Some points, one per row:
[-0.1 -0.7 -0.6 -0.7 -0.7 -0.3 -0.2  0.  -0.2 -0.2  0.   1.5  0.9  0.7  0.3  0. ]
[-0.4 -0.1 -1.1 -1.3 -0.2  3.   1.2  0.  -0.7 -0.5  0.1 -1.  -0.9 -0.5  0.3  0. ]
[ 0.   2.5  1.9  4.6  1.8  0.7  0.5 -0.6 -0.1 -1.2 -0.4 -0.7 -1.1 -1.1 -1.1  0. ]
[ 3.3  5.4  2.6  1.5  0.1 -1.5  0.3 -0.4 -1.1 -0.7  0.2 -1.  -0.6 -0.7  0.4 -0.3]
[ 0.  -0.3 -0.7 -0.6 -0.6 -0.4  0.  -0.1 -0.2  0.4  1.   0.2 -0.1 -0.3 -0.1  0. ]
[-0.4 -0.8 -0.7 -0.4 -0.5  0.4  1.   1.3  0.5  0.5 -0.3 -0.3 -0.4 -0.7 -0.5  0. ]
[-0.2 -1.1  0.3 -0.5 -0.8  0.3 -0.6 -0.5  0.2  0.  -0.6  0.9  1.1  0.9  0.5  0.3]
[-0.4 -1.1 -0.6 -2.1 -1.2  4.3  2.1  0.6 -0.4 -0.5 -0.3 -1.5 -1.  -1.1  0.  -1. ]
[-0.3 -0.4 -0.5 -0.5 -0.2 -0.2 -0.1 -0.1 -0.2  0.   0.2  0.9  0.3  0.3  0.3  0. ]
[-0.4 -0.8  0.2  0.6  0.7  0.3 -0.2 -0.3 -0.1 -0.4 -0.4 -0.3 -0.3 -0.4 -0.4 -0.2]
[-0.6 -0.8 -0.8 -1.4 -0.6 -1.  -0.3 -0.4 -0.2 -0.8 -0.5 -0.2  1.2  2.2  3.1  1.4]
[-0.4 -0.8 -1.1 -1.4  0.1  2.1  0.2 -0.1 -1.  -1.1  0.1 -2.1 -0.8 -1.3 -0.3 -0.3]
[-0.7 -1.3 -0.6 -0.8 -1.   0.3 -0.4 -0.6  0.1 -0.5 -0.8  0.4  0.5  1.1  1.3  1.3]
[ 2.   2.6  2.   0.9 -0.5  0.2  0.  -0.1  0.1 -0.4 -0.6 -0.3 -0.8 -0.4 -0.6  0.4]
[ 0.2 -2.2  1.1 -2.1 -0.9 -0.6 -1.4 -1.   0.5  1.5  1.1  0.   0.1 -0.6 -0.4 -1.2]
[ 0.3  1.5  0.9  1.5  0.5 -0.4  0.  -0.2  0.  -0.3  0.  -0.4 -0.4 -0.3 -0.3  0. ]
[-0.5 -0.4 -1.1 -0.5 -0.4 -0.6  0.   0.   0.1  0.3  1.   0.6  0.  -0.1 -0.2  0. ]
[-0.6 -2.3 -0.4 -0.9 -0.8  0.5 -0.1 -0.8  0.6  0.3 -0.5  2.6  1.8  0.6 -0.1  0.1]
[-0.3 -0.6 -0.4 -0.7 -0.1  1.2  0.  -0.2 -0.2 -0.3 -0.1 -0.5 -0.3 -0.3 -0.1  0. ]
[-0.1 -0.1 -0.5 -0.8  0.3 -0.4 -0.3 -0.1 -0.6 -0.3  0.2 -1.  -0.2 -0.4  0.2 -0.3]
[ 0.1  0.1  0.7  0.9  1.  -0.3 -0.4 -0.3  0.  -0.4 -0.3 -0.8 -0.2 -0.4 -0.3 -0.4]
[-0.2  1.1  1.3  2.8  1.2 -0.1  0.1 -0.4 -0.1 -0.6 -0.5 -1.1 -0.7 -0.6 -0.9 -0.4]
[-0.3 -1.2 -0.5 -1.3 -0.8 -1.1 -0.8  1.4  1.3  4.1  2.4 -1.  -0.7 -1.2 -0.2 -0.4]
[-0.2 -1.   0.3 -0.5 -0.7  0.1 -0.5 -0.3  0.   0.  -0.6  0.5  0.8  0.9  0.9  0.5]
[-0.3 -1.1 -0.3 -1.2 -0.5 -0.5 -0.6 -0.2  0.1  0.4  0.5  1.   0.7  0.1 -0.1 -0.5]
[-0.8 -0.8 -1.4 -1.  -0.8 -0.3  0.2  0.5  1.   2.6  2.5 -0.4 -1.  -0.9 -0.6 -0.1]
[-0.3 -0.8 -0.6 -0.3 -0.4  0.   0.  -0.1  0.  -0.1  0.1  1.4  0.5  0.4 -0.1  0.1]
[-1.3 -0.3 -3.3 -0.5 -0.1 -0.3  0.6  0.3 -0.1  0.5  2.   1.9 -0.2 -0.2 -0.3  0.8]
[ 1.2  2.5  2.4  3.1  1.5 -0.5 -0.2 -0.4 -0.6 -0.8 -0.8 -0.9 -0.8 -0.9 -0.2 -0.5]
[-0.1  0.4  0.8  1.2  1.2 -0.4 -0.5 -0.2  0.  -0.3 -0.3 -1.  -0.5 -0.7 -0.1 -0.4]
[-0.4 -0.8 -0.5 -0.7  0.  -0.4 -0.1  0.2  0.3  1.2  1.4 -0.3 -0.1 -0.5 -0.1 -0.1]
[ 2.3  2.6  1.5  0.2 -0.2 -0.6 -0.6 -0.3 -0.3 -0.2 -0.1 -0.8 -0.4 -0.7  0.  -0.2]
[-0.4 -1.3 -1.1 -0.5 -0.9  0.2 -0.1 -0.2  0.2  0.1  0.2  1.5  0.5  0.3 -0.4  0.3]
[-0.2 -0.4 -0.6 -0.8 -0.2 -0.8  0.  -0.3 -0.4 -0.3 -0.1 -0.5  0.3  0.8  1.5  0.7]
[ 0.2 -0.8  0.2 -1.5 -0.4 -1.3 -1.2 -0.4 -0.3  0.8  1.3  0.   0.2 -0.5  0.6 -1.1]
[-0.5 -0.3 -0.9 -0.7 -0.7 -0.5  0.6 -0.3 -0.1  0.1  1.   1.2  0.2  0.1  0.2  0.2]
[-0.2 -0.5 -0.5 -0.4 -0.3  0.   0.2  1.2  0.8  1.4  0.7 -0.5 -0.3 -0.5 -0.2  0.1]
Then 10 other points, each followed by its number:
[-0.5  0.1 -1.   0.1  1.6 -0.4  0.3 -0.2 -0.4 -0.6  0.2 -0.9 -0.8 -0.5 -0.3  0. ] 0
[-0.1 -0.1  0.1  0.1  0.7 -0.3 -0.1 -0.2 -0.4 -0.1  0.  -0.6 -0.3 -0.5  0.  -0.1] 1
[-0.1  3.7  0.9  3.7  1.6  0.4  1.1  0.  -0.7 -0.9  0.  -0.4 -0.7 -0.4 -1.4  0.7] 2
[-0.3 -1.1  0.7 -0.9 -0.4  0.7 -0.8 -0.4 -0.1 -0.2 -0.7 -0.8 -0.5 -0.5 -0.2 -0.8] 3
[-0.1 -2.1 -0.7 -1.4 -0.7 -0.4 -0.5 -0.7  0.2  0.2  1.1  2.1  1.   0.3 -0.7 -1. ] 4
[-1.1 -0.1 -2.5 -1.6 -0.4  5.5  3.   0.9 -1.6 -1.4  0.5 -1.6 -1.1 -1.  -0.1  0.2] 5
[-0.2 -0.1 -0.8  1.   0.9  0.   0.3 -0.1 -0.1 -0.4 -0.1 -0.2 -0.4  0.  -0.2  0.5] 6
[-0.3 -0.9 -0.4 -0.5 -0.7 -0.1 -0.4 -0.2 -0.1 -0.1 -0.5  2.2  1.6  1.7  0.5  0.1] 7
[-0.2 -1.4 -0.6 -1.6 -0.9  0.   0.3  2.7  2.4  2.7  1.4 -1.1 -1.1 -0.4 -0.6 -0.4] 8
[ 0.5 -0.9  2.2  3.2  1.9  0.6 -1.1 -1.3  0.8 -0.5 -1.3 -1.  -1.  -1.3 -1.4 -0.6] 9
Which of these numbered points is nearest to each point below by angle, seen from the average point of the first points? Its number follows each.
[-0.4 -1.5  1.   2.   1.   0.7 -0.4 -0.7  0.5 -0.4 -1.2 -0.1 -0.3 -0.5 -1.3 -0.2] > 9
[-0.3  0.   0.   1.6  1.   0.1  0.3 -0.2  0.  -0.6 -0.3 -0.3 -0.7 -0.3 -0.6  0.2] > 6
[-1.4 -1.2 -2.3  1.2  2.   0.8  1.5 -0.4 -0.1 -1.1 -1.  -0.3 -1.2 -0.7 -1.6  0.4] > 6
[-0.4 -2.2 -0.4 -2.1 -0.9 -0.5 -0.5 -0.1  0.3  1.2  1.1  1.3  0.2  0.1 -0.5 -0.6] > 4
[-0.8 -0.4 -1.3  0.1  0.7  0.2  0.3  0.  -0.6 -0.7 -0.1 -0.6 -0.5 -0.4 -0.7  0.2] > 0
[-0.4  0.   0.1  1.6  0.9  0.4  0.2 -0.3  0.1 -0.2 -0.3 -0.3 -0.4 -0.3 -0.7  0.3] > 6
[-0.9 -2.3 -2.2 -0.9 -1.2  0.2  0.8  4.4  2.4  4.   2.2 -0.9 -1.  -1.2 -1.6  0.4] > 8
[-0.2 -0.7 -0.6 -0.8 -0.5 -0.7 -0.5 -0.1 -0.2  0.7  0.9  0.9  0.5 -0.1  0.  -1. ] > 4
[-0.5 -1.1 -0.8 -0.7 -0.5  0.3  0.1 -0.2  0.5  0.4  0.9  1.2 -0.1 -0.2 -0.6  0.1] > 4
[-0.5 -0.4 -0.4  0.9  1.1 -0.1  0.1 -0.5 -0.2 -0.7 -0.4 -0.2 -0.6 -0.5 -0.6 -0.4] > 6
[-0.7 -0.9 -1.1 -0.4 -0.7  3.3  2.2  0.7  0.1 -0.4 -0.3 -0.1 -0.7 -0.4 -0.6  0.2] > 5
[-0.2 -1.  -0.1 -0.9  0.4  0.5 -0.9 -0.5 -0.3 -0.2 -0.7 -0.9 -0.4 -0.5 -0.6 -0.6] > 3
[-0.6 -0.9 -1.7 -1.8 -0.6 -1.6  1.   4.7  1.6  4.8  2.3 -2.6 -1.6 -0.7  0.2 -0.4] > 8
[-0.4 -0.9 -0.8 -0.5 -0.7  4.8  1.3 -0.1 -0.1 -0.4 -0.4 -0.5 -0.3 -0.8 -0.9 -0.4] > 5
[ 0.  -0.9 -0.1 -0.9 -1.  -0.3 -0.2 -0.5  0.   0.   0.   1.1  0.7  0.1 -0.3 -0.4] > 4
[-0.1 -0.3 -0.7 -0.9 -0.8  3.6  0.8  0.1 -0.1 -0.4 -0.4 -0.8 -0.8 -0.3 -0.5 -0.4] > 5
[ 0.2  0.5  1.7  1.7  1.2 -0.3 -0.7 -0.7  0.  -0.5 -0.4 -0.9 -0.3 -0.9 -0.7 -0.6] > 9
Now 10 new points, numbered from 0 again:
[-0.4 -0.7 -0.8 -1.7 -0.4 -1.1 -0.1  1.8  1.3  3.8  2.5 -1.7 -0.9 -0.6 -0.2 -0.8] 0
[-0.7 -1.2 -0.5 -0.8 -0.5 -0.2 -0.3 -0.5 -0.3 -0.8 -0.4  2.1  2.1  2.5  1.6  0.5] 1
[-0.3 -1.  -0.2 -0.5 -0.7  3.3  0.8 -0.3  0.   0.1 -0.4 -0.4 -0.3 -0.5 -0.4 -0.4] 2
[ 1.9  2.   1.5 -0.1 -0.3 -0.3 -0.5 -0.4 -0.2 -0.3 -0.2 -0.7 -0.3 -0.3 -0.3 -0.3] 3
[ 0.2  0.3  1.3  1.7  1.1  0.  -0.3 -0.5 -0.2 -0.4 -0.4 -0.5 -0.7 -0.7 -0.4 -0.4] 4
[-0.9 -1.1 -1.3 -0.9 -0.8 -0.6  0.1 -0.4 -1.  -0.4 -0.4  1.4  1.5  2.9  2.8  1.7] 5
[-0.2 -0.3 -0.7 -0.2  0.9 -0.1  0.  -0.2 -0.5 -0.6 -0.2 -0.5 -0.4 -0.3 -0.3 -0.1] 6
[ 0.  -0.3  0.1 -1.  -0.1  1.7 -0.3 -0.3 -0.2 -0.4 -0.3 -1.1 -0.4 -0.5  0.3 -0.4] 7
[-0.6 -0.4 -0.9  0.3  1.   0.1  0.3 -0.2 -0.1 -0.3 -0.3 -0.3 -0.3 -0.3 -0.5  0.3] 8
[-0.6 -1.5 -0.1  0.8  1.7  0.1 -0.4  0.  -0.2 -1.3 -0.8 -0.5 -0.9 -0.9 -1.2  0. ] 9
Which of these numbered points is nearest to each point below by angle, seen from the average point of the first points? Its number follows each.
[-0.4 -0.5 -0.7 -0.4 -0.2  0.2  0.3  0.8  0.7  1.2  0.7 -0.2 -0.3 -0.4 -0.6  0. ] > 0
[-0.6 -0.6 -1.   0.3  0.9 -0.1  0.3 -0.4  0.1 -0.8 -0.4 -0.4 -0.7 -0.7 -0.7 -0.1] > 8
[-0.2 -0.3 -0.4 -0.6 -0.3 -0.7  0.   0.  -0.4 -0.4 -0.3 -0.4  0.3  0.7  1.2  1. ] > 5
[-0.3 -1.  -0.3 -0.5 -0.5 -0.3 -0.4 -0.3 -0.3 -0.2 -0.5  0.4  0.9  1.3  1.7  1. ] > 5
[-0.2 -0.5 -0.3 -0.4 -0.3 -0.1 -0.1 -0.1  0.  -0.3 -0.4  0.4  0.4  0.8  1.   0.9] > 5
[ 0.4  1.4  2.4  3.4  1.4 -0.2 -0.1 -0.6  0.2 -1.  -0.3 -0.5 -0.3 -1.2 -1.1 -0.2] > 4
[-0.6 -1.1 -0.6 -1.3  0.3  0.5 -0.7  0.2 -0.2 -1.  -0.5 -1.7 -0.5 -0.9 -0.6 -0.5] > 7
[-0.7 -1.3  0.1  0.6  2.1  0.6  0.2 -0.6  0.1 -1.  -0.7 -1.7 -0.4 -1.5 -1.1 -0.7] > 9
[-0.1 -0.5 -0.4 -0.5 -0.3 -0.4  0.   1.1  0.7  1.3  0.4 -0.5 -0.3 -0.4 -0.3 -0.2] > 0
[-0.7 -0.8 -0.5 -1.5 -0.7 -1.9 -0.4 -1.1 -1.2 -0.6 -0.6  1.6  2.9  3.7  3.9  1.9] > 5
[ 0.   0.3  0.5  1.1  0.9 -0.1  0.  -0.3  0.  -0.4 -0.2 -0.4 -0.2 -0.3 -0.3 -0.2] > 4
[-0.3 -0.2 -1.  -0.7 -0.3 -0.7  0.3  2.1  1.4  1.9  0.9 -0.7 -0.5 -0.7  0.  -0.3] > 0
[-0.1 -1.1  0.  -1.3 -0.5 -0.7 -0.5 -0.3  0.3 -0.6  0.2  2.   1.5  0.9  0.7 -0.3] > 1
[ 3.1  3.   2.5  0.3 -0.7  0.1 -0.5 -0.4 -0.1 -0.2 -0.8 -1.  -0.6 -0.9 -0.3 -0.5] > 3
[-0.1  0.3 -0.5  0.1  0.9 -0.5  0.   0.1 -0.5 -0.4  0.  -0.6 -0.3 -0.1  0.2  0. ] > 6
[ 1.8  1.6  1.3  0.4 -0.4  0.  -0.3 -0.4  0.1  0.  -0.5 -0.4 -0.2 -0.3 -0.3 -0.3] > 3
[-0.8 -0.5 -2.1 -0.2  0.   0.   1.   3.   1.   2.3  1.2 -0.5 -1.1 -0.5 -0.4  0. ] > 0
